Each path below is one point turned by a fixed rotation once a step. After each direction that follows a path, write how fast that rotation turns it, in deg/step (0 if it stays still).
Each turn is a multiple of 5 degrees from 10 to 175, or 0.
Path 1:
[ 15.3   5.9  27.5  -8.3  12.3 -50.5 -12.5  10.3 -10.1   4.7 -15.2 -11.8
 -57.1 -33.0]
[  3.1 -18.2  21.0 -13.5  -3.6 -18.2  32.0  26.5 -19.5  -2.6 -21.2 -34.5
 -52.9 -28.5]
[  7.6 -17.9  19.2 -20.2  -6.4 -24.3   8.5  19.6  -1.3 -34.3 -59.2 -13.0
 -44.7  -4.9]
[ 12.5 -20.5  37.3 -39.5 -16.9 -45.4  -3.3   1.8 -19.0 -11.3 -32.3 -16.9
 -10.3 -29.7]
[  0.2 -38.2  22.2 -18.5 -46.5  -8.5  32.6   5.8  -8.8 -18.5 -39.1 -21.4
  -6.4 -31.0]
[  3.9 -21.4  11.5  -8.2 -47.1 -21.6  -8.6 -13.0   6.0 -42.6 -54.6   9.5
  -4.3 -24.6]
[  5.2 -11.9  23.3  -8.3 -54.1 -27.8 -13.1 -18.2 -10.7 -12.5 -12.0   6.3
   4.7 -58.7]
[ -1.5 -11.2  -3.3  13.9 -63.5  13.2  11.7  -5.3   0.9 -24.6 -13.8   3.8
 -21.2 -56.5]
[ 17.0  13.7  -9.7  13.1 -36.9  -6.1 -30.1 -12.6   4.2 -28.3 -24.6  24.2
 -37.0 -47.6]
[ 28.1  13.7   4.5  -5.4 -31.1  -7.2 -19.0  -6.7 -15.5   6.6  12.1   3.4
 -42.5 -64.4]
[ 27.3   3.8  -9.7  10.4 -27.4  24.1  14.7  12.0  -5.9  -3.4 -13.2  -1.7
 -68.5 -40.8]
[ 43.9  12.2   6.8  -7.0  -1.3 -10.0 -20.8  -3.4  -2.9  -1.3 -36.9  13.7
 -64.5 -20.8]
[ 42.8 -10.6  27.6 -16.8  -4.2 -14.4  13.4   1.8 -17.9  27.5 -13.9  -9.3
 -51.0 -34.1]
[ 30.4 -25.2  20.7  -0.8 -11.4   0.1  35.9   5.9   3.7   6.8 -49.2 -10.3
 -52.3  -6.2]
[ 31.3 -20.0  39.2  -8.0  -0.9 -44.2   2.4 -13.3   8.1   3.5 -53.1   6.7
 -33.0  -8.6]
[  5.0 -32.1  50.5  -1.0 -19.0 -40.9  29.9  -5.6  -2.4  17.1 -24.1 -11.8
 -13.6 -35.2]
[-11.4 -30.3  23.8  23.6 -28.5 -30.4  32.6  -0.4  19.5 -25.0 -48.4  -4.6
 -24.6 -20.7]
[-13.3  -8.5  25.9   8.4 -22.6 -60.3 -15.3  -5.6   6.6 -27.7 -30.5   5.8
 -16.8 -39.7]
[-26.5 -11.4  17.7   5.2 -39.0 -33.1   9.7  10.4 -11.4 -19.6   0.4 -16.9
 -20.8 -61.9]
[-17.7  -3.3 -11.4   5.2 -33.2 -14.8  -0.2  17.8  -0.4 -51.5 -28.7  -3.5
 -39.7 -39.4]
[  7.0  11.8  -0.8 -21.9 -26.4 -25.6 -35.6   7.7 -22.6 -34.0 -16.5  -1.8
 -30.0 -48.0]
[ 14.9  -2.1  -1.0 -29.3 -40.5  11.5   5.8  14.2 -33.1 -13.7  -5.0 -18.0
 -41.8 -52.2]
[ 32.7  -0.9 -10.2 -20.7 -30.8  20.5  -8.0   6.1 -10.5 -30.2 -47.8   2.9
 -43.6 -23.3]
[ 54.5  -2.4  19.3 -36.9 -27.9  -3.9 -22.0 -13.6 -21.2   3.3 -30.2  10.0
 -25.8 -33.9]
[ 43.4 -22.5  19.8 -13.7 -40.2  20.8  24.9 -12.3  -8.7  17.5 -23.2  -1.9
 -25.1 -36.8]
[ 37.2 -17.6  15.7  10.8 -28.8   1.2   9.3 -23.8  20.8   1.0 -57.4  24.1
 -33.1 -16.7]
[ 35.0 -10.2  37.6  10.0 -20.0 -32.0  -2.5 -31.3   9.1  24.2 -21.4  20.0
 -23.0 -39.6]
[  5.8 -19.5  24.0  36.4 -28.3 -13.5  35.2  -5.9  16.1  17.6 -14.6   2.9
 -39.9 -44.4]
[  3.9  -2.1  16.3  36.7  -9.9 -37.2   3.5  -6.3  24.5 -10.2 -36.6  13.2
 -53.6 -26.1]
[ -2.5  -1.3  28.8  14.6  -2.5 -54.3  -3.2   3.0  -3.0   3.2  -4.5  -4.3
 -46.7 -49.8]
[-15.3  -7.3  10.4  10.8 -14.7 -27.3  28.7  28.6  -5.6 -15.9 -13.5 -26.2
 -60.0 -36.3]
[ -4.6   2.6  10.5 -11.0  -0.5 -38.5 -10.6  22.6  -3.8 -39.5 -42.9 -11.9
 -53.1 -19.5]
Speeds:
[-14.0  16.9  13.6  -5.8  -8.0   5.4   4.8 -12.7  -4.1  -2.4  15.1   6.3
  -4.8  25.5] => 0
[-15.5  15.7 -12.5  18.9   1.4  -5.6  -9.7   6.7   2.2  -6.2  17.5   2.0
 -14.0 -15.0] => 35
[  8.0   9.7   5.6  -8.0  10.8 -21.0 -28.9 -10.2  -0.1  -1.4  -5.0  11.8
   4.8   2.1] => 125
Path 2:
[-22.2   3.5  -7.8 -18.0  -0.6  -1.2 -62.3  22.6  -8.7 -30.3  -2.2  18.9
   8.2 -48.1]
[-20.5  23.1  12.0 -34.7 -18.1 -12.4 -26.5  19.0 -13.7 -14.8 -13.3 -25.3
  33.5 -53.1]
[ -7.1   0.9   9.1   6.4 -34.7 -25.2 -52.6  11.3 -34.9  -3.5  16.6  -6.3
  36.6 -31.6]
[-11.0  34.0  22.5   6.9  25.8 -22.3 -38.7  25.8 -19.8 -18.5  17.9 -15.3
  23.8 -39.6]
[  7.7  25.5  11.4   6.8 -10.5  16.6 -62.7  22.9  -9.6 -22.7 -10.7  12.7
   7.2 -48.4]
[-35.4   2.0  -6.4 -36.1   3.4 -13.9 -49.0  25.2  -4.7 -29.1   0.0  -0.8
  18.5 -45.4]
[ -4.1  21.9  19.0 -16.6 -40.2 -13.5 -32.3  12.7 -28.8  -5.6  -3.6 -21.5
  41.4 -45.4]
[-14.4   5.5   9.2  18.1  -2.1 -33.6 -55.0  18.0 -28.6 -12.8  34.4   0.1
  30.1 -28.7]
[  2.9  44.6  25.2   7.3  18.9  -0.2 -37.9  30.1  -9.6 -18.9  -0.9 -10.8
  17.1 -47.7]
[-11.4   5.1  -4.5 -13.4 -14.3   8.7 -66.9  19.1  -8.8 -24.2  -7.6  20.1
   7.0 -46.1]
[-30.4  13.6   6.3 -38.2  -4.9 -19.5 -29.4  21.1 -11.8 -19.1  -4.4 -21.9
  30.9 -45.8]
[  1.9  11.1  18.8   7.3 -36.0 -18.7 -46.8   9.7 -34.6  -3.4  11.5 -10.3
  38.7 -35.2]
[-14.0  20.6  13.0  13.6  26.7 -24.2 -49.8  28.4 -19.5 -18.4  25.2  -6.4
  22.3 -35.3]
[  6.7  36.0  16.3   1.8  -5.8  17.7 -50.2  24.8 -10.2 -20.8 -14.9   0.5
  11.0 -50.9]
[-31.2  -6.4  -8.7 -29.0  -8.4  -9.5 -54.6  16.9  -8.7 -28.8  -0.9   7.7
  16.3 -43.5]
[-10.0  23.2  19.2 -21.6 -23.9 -19.8 -22.2  14.3 -22.7 -10.5  -5.0 -30.0
  39.9 -48.2]
[ -3.3   4.4  10.1  21.6 -17.6 -22.6 -58.1  16.4 -32.7  -9.1  27.5   1.4
  27.6 -27.6]
[ -8.8  38.2  17.7   5.7  31.3  -9.0 -41.4  31.2  -9.7 -22.8   8.1  -8.6
  14.1 -47.0]
[ -1.0  16.7   3.9  -9.7 -21.4  15.8 -59.6  19.5 -11.5 -23.9 -16.0  11.9
   8.6 -49.7]
[-36.7   1.4  -4.3 -37.0  -6.1 -23.5 -39.3  20.6 -12.8 -22.3   6.9 -12.9
  27.8 -41.0]
[  0.9  23.8  26.5   1.0 -32.7 -15.3 -31.8  13.3 -29.3  -1.3   5.2 -22.5
  42.1 -39.5]
[-10.6  12.8  11.5  19.4  13.9 -24.0 -59.4  22.4 -23.7 -17.6  24.6   6.7
  20.0 -30.8]
[ -0.5  41.2  17.5  -3.3  11.1   8.4 -44.2  31.0  -5.5 -24.7  -9.6  -7.9
  11.3 -53.0]
[-20.2  -2.9 -10.0 -23.0 -27.2  -0.1 -60.8  14.0 -13.6 -24.2  -4.5  13.5
  19.8 -46.6]
[-25.0  17.7  12.4 -26.9 -10.4 -30.7 -23.5  17.9 -19.4 -12.2   5.9 -29.3
  40.3 -44.2]
[  6.5  15.4  20.1  24.4 -26.9 -14.6 -54.1  16.6 -33.9  -7.8  15.9  -5.3
  34.0 -33.5]
[-12.6  26.0  10.6   3.2  33.1 -13.0 -52.2  30.4 -12.2 -23.4  17.0   0.8
  10.5 -40.1]
[  0.9  28.8  10.8 -15.9 -19.4  18.0 -49.4  19.5  -7.1 -25.7 -22.4   1.9
  10.9 -53.0]
[-31.7  -8.2  -6.5 -29.0 -16.0 -21.2 -50.0  15.0 -16.0 -22.2   5.4  -2.6
  28.1 -39.7]
[ -3.0  29.8  25.1  -4.6 -20.3 -23.1 -26.4  18.6 -27.5  -7.0   8.7 -30.9
  45.4 -41.0]
[ -1.5  12.2  12.2  27.2   0.0 -15.5 -64.9  19.8 -29.3 -15.7  24.8   8.9
  19.2 -30.1]
[-10.4  35.7  15.7 -13.6  25.7  -0.1 -41.9  32.5  -2.0 -29.7  -5.1  -6.7
  10.5 -50.0]
Speeds:
[-20.9 -10.8  -9.7  -7.9  24.5 -17.5  -1.8   3.2   4.4  -6.8  14.8   1.8
  -2.0   4.6] => 155
[ -1.9  -0.3  -4.1   3.3   2.9   6.5  -5.0  14.3 -20.9 -22.9  -2.1   0.7
  22.8 -12.2] => 0
Path 3:
[-10.4  11.8 -30.1  14.6  12.1  20.1 -18.3 -15.5  -1.5  25.7 -43.0  18.7
  13.7  24.0]
[ 16.3 -23.4 -33.2 -34.9   1.7  22.2  15.7  10.2 -30.7  20.6  11.5  20.5
   8.5  16.9]
[-12.3  11.4 -43.0  -8.7 -29.0   8.2  -2.8   8.2  -1.3 -20.7 -21.9 -32.7
  20.1  26.6]
[-12.4  19.7  10.8   1.2  25.7  38.0  14.6  17.2 -33.0 -19.3  -3.0  17.2
  28.0  25.4]
[-10.0  -2.9 -29.3 -24.0 -11.4  12.5  -8.3  13.4 -10.7 -11.1 -12.4   7.8
  41.8 -46.3]
[-32.3 -16.2 -16.2  11.9  24.7   2.9 -25.5   6.4 -14.6   7.7 -47.4   3.1
   8.8  21.6]
[ 37.4 -16.0 -29.9  -7.4  11.8  13.4 -11.7  15.2 -21.7  10.3   9.6  33.4
  31.7  14.4]
[-15.3   0.5 -39.1  -9.8 -18.3   7.6  12.6  37.0  25.5  13.0 -23.7 -19.8
  18.4  20.2]
[  3.6  16.8 -20.3  26.1  17.9  46.3  22.5  -8.6 -27.4  -4.8 -14.6   7.3
  18.2  18.1]
[-16.4   9.4 -27.4 -55.1  -8.6  13.2   5.3  -4.9 -14.2   2.7  -6.9  18.2
  24.0 -13.8]
[-25.7 -22.5 -21.8  -0.1   7.5   8.9 -15.7  12.9 -37.9 -18.1 -30.1 -31.3
   8.7  18.2]
[ 15.1   7.0 -10.6   1.1   3.6   1.2 -20.0  14.8 -20.8 -18.1  -0.2  41.1
  47.5  21.4]
[-12.5 -17.4 -26.4 -13.2  14.3  13.7   7.0  53.7  17.1   6.6 -13.6 -10.2
  29.2 -16.7]
[  1.2   9.4 -32.1  43.1  -0.8  28.7  -4.7 -11.4 -11.6  18.3 -39.9  13.2
  17.4   8.7]
[ -3.0 -12.6 -31.8 -46.9  11.2  16.0  16.1   1.5  -6.2  21.0  -3.3  36.3
  10.5  15.9]
[ -2.1  -4.2 -44.3  -9.2 -19.3  19.0  -9.1   8.9 -25.3  -6.9 -12.5 -45.4
  13.0  22.1]
[-11.0  23.1   0.8   1.2   2.5  15.5  16.7  13.8 -23.5 -26.2 -16.4  27.6
  31.1  41.9]
[ -7.8  -6.8 -20.1 -23.5  19.4  26.0  -1.0  23.8  -4.2 -16.9   2.5  -7.5
  38.7 -38.0]
[-24.4   4.7 -15.9  21.9  -3.7   5.3 -26.7   9.3 -19.7  13.4 -51.5  11.6
  20.1  -1.0]
[ 14.5 -35.3 -29.9 -14.5  27.5   8.2   0.8   8.6 -15.0   1.8   0.6  40.9
  17.0  15.9]
[ 11.5   2.8 -45.5 -14.5 -24.0  11.9 -15.8  27.9  18.1  18.8 -12.3 -28.0
  24.6  15.4]
[ -9.9  13.4 -14.3  19.9   3.5  33.0  41.8  13.7 -21.4  -1.0 -19.1  12.9
  12.5  34.4]
[ -0.8  16.1 -36.8 -38.8   0.7  30.4   8.8 -16.1  -2.8 -16.2   0.2   8.7
  35.0 -22.5]
[-41.0  -1.4  -9.0 -13.3  -0.1  12.9 -15.5  13.8 -39.6   6.4 -40.5 -18.2
   2.9  12.2]
[ 16.8 -17.7 -22.6   4.9   7.4  -0.2  -9.5   7.0 -34.7 -31.4  -0.4  34.2
  36.1  14.3]
[ -3.9   0.7 -21.4 -21.6  13.0   5.1 -17.2  49.0  26.1   8.7 -13.1  -6.0
  36.3   5.3]
[  0.2  -4.8 -23.7  45.3   1.3  31.5  17.8  16.6 -22.1  15.4 -27.6   6.5
  14.4   1.8]
[ -0.7   2.8 -45.3 -37.9   4.2  13.7  12.6 -17.3  11.5   7.6 -16.3  37.9
  25.9   6.2]
[ -9.5  -8.1 -27.3 -22.2   1.6  29.7  -6.6  12.9 -33.0  18.4 -16.2 -39.0
  -0.5  19.1]
[  3.3  17.5 -16.2   4.9 -26.4   2.4   6.4   4.5 -33.7 -36.5  -8.1  22.6
  30.9  32.2]
[-16.2   0.2 -14.7 -29.6  34.9  19.5   0.6  31.1  13.4 -24.0  -5.1  -6.9
  37.5  -7.5]
[-11.8   8.0 -17.8  29.3  -9.2  22.1 -23.6  13.8 -34.7  12.0 -33.5   1.2
  26.1 -23.3]
Speeds:
[  3.2 -13.8  -9.8 -19.4  -5.5 -10.4  15.3   0.7  11.0 -12.5  10.6  17.1
   5.8 -13.4] => 140
[-22.3   1.5  13.7 -13.6   8.0  -6.9   9.7  14.4   8.9   9.6 -11.0   9.3
  -7.9  14.8] => 160
[  3.4  16.6   7.3  15.3  -1.6   8.1  15.8  19.7  16.7 -10.5   7.3  -5.0
  13.9  -1.3] => 80
[ 13.3 -13.3 -10.0  17.3   6.2  -5.2  -6.4   9.9  17.4  22.4  -5.3  12.3
  -1.1  -2.0] => 55
Path 4:
[ -6.3 -20.9  13.9 -50.8   0.1  34.4 -29.0 -36.1 -24.4 -48.4  28.5 -15.7
   0.8 -23.0]
[ 20.7  28.4  23.3 -27.1 -20.6  40.8   2.0  10.9   1.1  45.6  37.9 -50.3
 -17.6 -15.8]
[  3.7 -10.5  12.3  42.1  11.5  47.7 -36.9 -35.3  44.0  23.5   7.1  -1.3
 -37.7 -17.4]
[-58.2   6.1  50.4  15.5  17.9  14.4 -28.8  20.1   4.4 -37.6  17.8 -23.3
 -11.6  -2.8]
[-25.1  60.0 -20.5 -40.9  -4.3  22.6 -42.6   5.4  13.1  -1.3  32.0  11.7
   4.0 -27.6]
[-17.2 -13.7  14.3 -23.9  -7.3   1.5 -28.6 -36.9 -13.9  48.0  52.3   7.7
 -36.5  29.3]
[-37.8  -3.3  43.1   2.2 -47.7  29.0   9.9 -38.4  39.6   1.2  12.5 -20.1
  23.7   5.6]
[-17.4  12.8 -24.8   2.4 -41.2  19.3 -29.0 -12.3  10.5 -49.0   6.9 -34.9
 -51.1 -17.2]
[  6.4  37.4  18.8 -41.0  41.6  11.9  -0.9 -10.4  36.1 -10.0  29.2 -23.8
 -40.1  29.0]
[ 10.4   7.5  32.4 -10.6  18.6  41.1 -22.2 -62.7 -17.1  -6.0  26.9   3.6
  18.3 -27.4]
[-19.0 -10.1  26.4  12.9 -28.6  48.6   3.1  31.4 -13.4  16.1  57.5 -29.9
 -16.3 -23.3]
[-22.0 -11.2  -3.1 -15.2   7.5  38.7 -46.2   6.2  69.2  20.4  -6.5  -4.7
 -27.9 -22.5]
[-42.3  29.7  44.1   1.2  17.7 -12.1 -58.5 -25.5 -12.6  -1.7  -3.3 -23.1
 -24.4  10.8]
[-34.2  65.9   2.2  -2.2 -18.6  23.8   2.8 -15.8  13.8   0.8  58.8  23.2
  10.2   1.2]
[-25.7 -47.1 -14.9 -34.9 -22.2  22.8 -21.8 -27.8   2.1  -8.4  54.7  12.8
 -33.0   8.0]
[-16.8  -2.4  44.7 -46.0 -31.9  16.2  -2.8 -19.4  26.3  12.2  -2.6 -60.4
  -3.9   6.9]
[ 20.6  45.7  -9.9  31.2 -20.1  28.1 -27.0 -45.1  11.5  -8.2   2.9 -29.6
 -38.4 -21.3]
[ -9.0   3.7  27.1  18.2  45.8  30.6   5.0   4.6  17.9 -29.4  56.6  -9.0
 -47.2  18.8]
[-15.2  -0.6  20.6 -47.8  17.3  48.3 -31.9  -9.5   9.9 -24.2  21.1   5.2
  31.7 -43.1]
[ -9.3  13.0  13.3 -11.3 -22.9  16.1 -42.2   9.2 -31.1  54.7  36.0 -32.5
 -27.3 -24.1]
[-34.5   6.7  22.3  27.9  -3.4  28.1 -14.0 -19.7  66.5  45.7  10.9   8.5
 -19.3   5.4]
[-65.6   0.5  21.1   9.6 -10.4   2.6 -43.9 -27.6   0.3 -55.7   5.8  -5.5
 -16.7  -0.4]
[-23.5  58.6  -7.6 -57.9 -19.6   6.3  -2.6   9.8   9.9 -11.8  47.6 -17.2
 -10.6   9.6]
[ 18.9  -9.9  -7.6 -29.8  -5.3  26.3 -22.8 -71.3   8.6  23.8  35.4  11.4
 -23.5   9.2]
[-15.4 -23.8  62.4  14.3 -26.7  35.3  14.9 -22.5   6.7  -6.8  24.4 -50.8
  -6.5   1.9]
[ -1.3  28.6 -15.5   6.6 -14.1  50.0 -22.1   8.4  40.7 -35.5   1.4 -27.7
 -24.3 -44.1]
[ -1.7  15.0  16.9 -20.0  54.9  10.0 -41.9   0.0  -2.5   1.8  31.3 -15.7
 -54.9  10.0]
[-23.1  25.5  51.3 -14.9  20.5  37.0 -18.5 -33.4   6.1  21.7  34.6  15.6
  40.2 -16.5]
[-36.1 -14.9  -5.3  16.8 -49.4  31.0 -34.0   3.1 -21.1  16.7  47.2   0.8
 -22.2 -30.0]
[-42.0  -2.9   8.8 -27.3 -13.6   9.1 -17.2  12.4  65.5  21.7   5.4 -23.5
 -39.2  21.2]
[-23.2  37.1  17.4 -11.9  -2.4  -2.8 -50.2 -67.1   5.1 -20.8 -17.5 -15.4
 -15.2   3.1]
[ -8.4  49.2  17.8   0.3 -15.5  18.4  20.1 -13.3 -13.0 -21.7  70.7 -16.1
 -16.9  17.3]
Speeds:
[  6.7 -22.7   2.0 -11.2 -17.6   9.0   5.6  -1.6  -7.3  23.5   9.2  -0.3
   9.8  -6.9] => 80
[  7.3   3.0  17.1  -1.8 -10.0  -4.6 -22.8  -3.6  16.8  -6.2  23.8  -4.7
  -2.6  -4.3] => 0
[-10.3   0.4  21.8  -4.0  -3.4  -1.6  -3.2  -8.5 -12.9 -12.8 -14.0 -10.7
  23.6  -7.2] => 120
[ 28.7  -3.4   3.7   0.4  11.3  16.4  12.4  -3.4  -1.6 -13.6   0.8 -16.3
  -5.0  -7.5] => 45
